Each scene shows the same named points in several views, each turned, perhaps mirrored, and shifted as a whole.
A view may leave some points out, and in a few views one point is out of place. Which views, in the order they come, and which point in each? Write no view if none.

-- scene 1 --
view 1:
  q_804 -35.9 11.1 -29.0 18.6 10.6 -16.4 -33.7 -20.2 -43.2 -12.6 -29.9 -22.8
  q_268 -29.8 7.8 -37.5 18.2 6.7 -15.8 -32.0 -17.1 -42.0 -22.3 -31.2 -20.7
  q_40 -45.7 7.4 -30.2 12.6 5.0 -9.7 -31.7 -14.1 -36.1 -8.3 -25.3 -22.9
  q_909 -38.3 12.9 -24.8 19.0 13.0 -17.2 -35.3 -22.4 -45.0 -7.2 -30.0 -24.9
  q_917 -47.3 5.2 -27.1 13.7 6.2 -9.8 -31.5 -16.6 -38.7 -18.3 -32.7 -17.7
  q_255 -40.4 6.5 -22.2 14.8 9.1 -13.1 -33.7 -19.2 -43.0 -14.2 -34.5 -19.2
view 2:
  q_523 21.3 -8.4 2.3 17.7 0.2 -11.2 -3.1 2.5 -6.4 -5.6 -2.3 0.1
  q_268 20.9 -7.3 4.0 21.2 4.1 -21.8 -3.8 -17.7 -5.2 -5.4 -16.0 -5.5
  q_146 18.8 -3.0 -2.6 17.6 -4.4 -11.0 10.1 7.0 -9.2 -1.2 -9.8 -8.8
  q_804 21.7 -8.0 0.1 13.2 6.3 -22.4 1.3 -7.1 -8.6 -3.7 -12.9 -1.3
  q_909 21.3 -8.4 -1.9 8.7 8.1 -22.3 4.2 -3.2 -11.4 -2.0 -11.5 1.0
  q_40 23.0 -6.5 2.8 16.4 0.2 -16.8 -3.6 1.1 -1.1 -7.1 -5.5 5.2
view 3:
  q_909 -25.0 -1.0 -4.1 58.8 9.2 -51.8 2.6 -8.7 0.6 8.6 -41.9 6.6
  q_255 -25.9 1.8 -5.8 51.8 12.2 -49.8 5.5 -2.3 6.2 12.4 -34.9 8.0
  q_917 -27.6 10.1 -5.1 48.6 12.2 -45.7 0.8 0.8 7.7 13.8 -33.4 9.7
  q_523 -29.9 8.5 0.2 56.8 9.7 -46.1 -6.8 -6.8 -0.6 10.9 -41.3 10.0
  q_268 -34.0 0.9 -10.3 55.2 18.3 -51.1 -2.1 5.9 4.1 18.7 -44.9 3.6
  q_40 -23.2 13.3 -7.3 52.9 10.4 -50.2 -4.7 -4.7 5.2 13.4 -39.6 15.0
view 4:
  q_917 -17.7 15.1 8.0 2.0 -25.6 -1.3 10.9 25.8 -12.5 -10.4 -2.6 -10.4
  q_804 -17.6 15.5 -1.0 -7.1 -15.8 -4.8 19.4 24.2 -7.2 -8.8 -3.4 -13.3
  q_255 -17.3 18.8 3.4 0.1 -19.1 0.1 18.2 26.5 -11.4 -8.4 -6.1 -13.4
  q_146 -20.9 12.5 11.0 2.4 -23.4 3.8 20.3 17.2 -19.7 -9.8 -4.5 -6.2
  q_523 -17.0 15.2 0.8 -2.1 -26.9 -4.6 13.1 21.1 -13.5 -10.4 5.0 -3.7
  q_40 -16.1 19.8 -1.4 -3.8 -26.0 -4.2 8.1 23.6 -10.2 -11.0 0.2 -5.6
  q_909 -17.9 19.7 -4.0 -7.7 -15.0 -2.5 23.7 21.2 -9.8 -8.1 -3.8 -10.8
  q_268 -16.1 10.0 0.4 -8.2 -20.8 -11.0 6.5 29.0 -1.0 -10.9 0.2 -14.6
view 5:
  q_268 -13.9 22.5 -5.7 1.3 -30.5 2.7 -3.3 -9.2 27.2 -28.5 -15.3 -6.5
  q_146 -9.8 16.9 7.9 7.7 -39.8 15.4 -3.1 6.0 34.6 -27.8 -34.1 -10.3
  q_917 -13.3 18.4 7.1 1.4 -38.5 12.1 0.6 -0.4 32.4 -24.1 -21.8 -9.6
  q_909 -17.2 16.7 2.1 5.2 -38.3 1.5 0.1 -3.0 21.0 -37.3 -30.9 -8.3
  q_804 -16.7 19.1 0.3 4.4 -35.5 2.8 -0.4 -4.2 23.6 -33.4 -25.4 -8.1
  q_523 -10.7 17.7 16.1 2.7 -34.0 10.3 2.0 -3.4 26.2 -29.7 -24.5 -11.4
  q_40 -18.1 18.9 14.2 1.5 -35.1 8.1 6.7 -3.9 25.5 -27.9 -21.2 -11.0
  q_255 -15.7 16.1 1.4 2.2 -43.0 7.0 -0.2 -1.2 28.4 -29.0 -24.9 -7.6
view 6:
  q_909 14.2 -20.2 -10.7 19.6 1.1 -30.0 -0.6 3.7 19.4 -35.9 -1.7 -7.7
  q_268 8.5 -19.3 -3.3 8.1 5.5 -33.9 -15.0 14.2 17.6 -34.6 -2.6 -11.5
  q_804 12.7 -20.0 -7.2 15.8 2.7 -31.2 -5.8 7.2 18.4 -35.1 -1.1 -9.9
  q_523 13.5 -13.8 -1.0 8.7 5.2 -28.4 2.4 0.3 13.1 -36.3 8.3 -15.4
  q_146 11.7 -9.7 8.0 23.7 0.4 -27.1 -2.2 -2.9 14.7 -38.6 8.3 -9.1
  q_255 7.3 -19.2 -2.6 17.4 -2.7 -28.8 -5.6 4.1 12.4 -37.6 1.6 -8.0
  q_917 7.9 -15.9 4.2 12.5 -0.6 -29.0 -6.0 3.8 9.4 -36.6 6.7 -13.3
view 7:
  q_40 -4.6 -30.2 23.2 -11.9 -14.9 -9.1 27.2 -15.2 -8.4 -11.4 46.0 5.7
  q_255 -9.9 -26.9 31.1 -9.1 -16.3 -9.1 27.2 -4.8 -4.2 -13.3 39.5 -2.1
  q_917 -7.7 -23.4 25.2 -12.9 -13.5 -7.5 24.4 -4.5 -2.9 -11.7 44.3 4.8
  q_909 -8.0 -36.9 31.4 -7.8 -17.8 -12.0 25.9 -10.4 -9.5 -18.8 35.7 -3.9
  q_146 -5.0 -28.2 26.2 -13.2 -11.1 -11.7 27.8 7.0 -4.5 -21.4 40.7 6.4
  q_804 -8.0 -33.1 30.5 -10.5 -17.7 -8.8 21.6 -11.5 -6.4 -16.7 36.6 -4.3
Views that do not fit: view 3, view 4
  view 3 moved: q_523
  view 4 moved: q_268
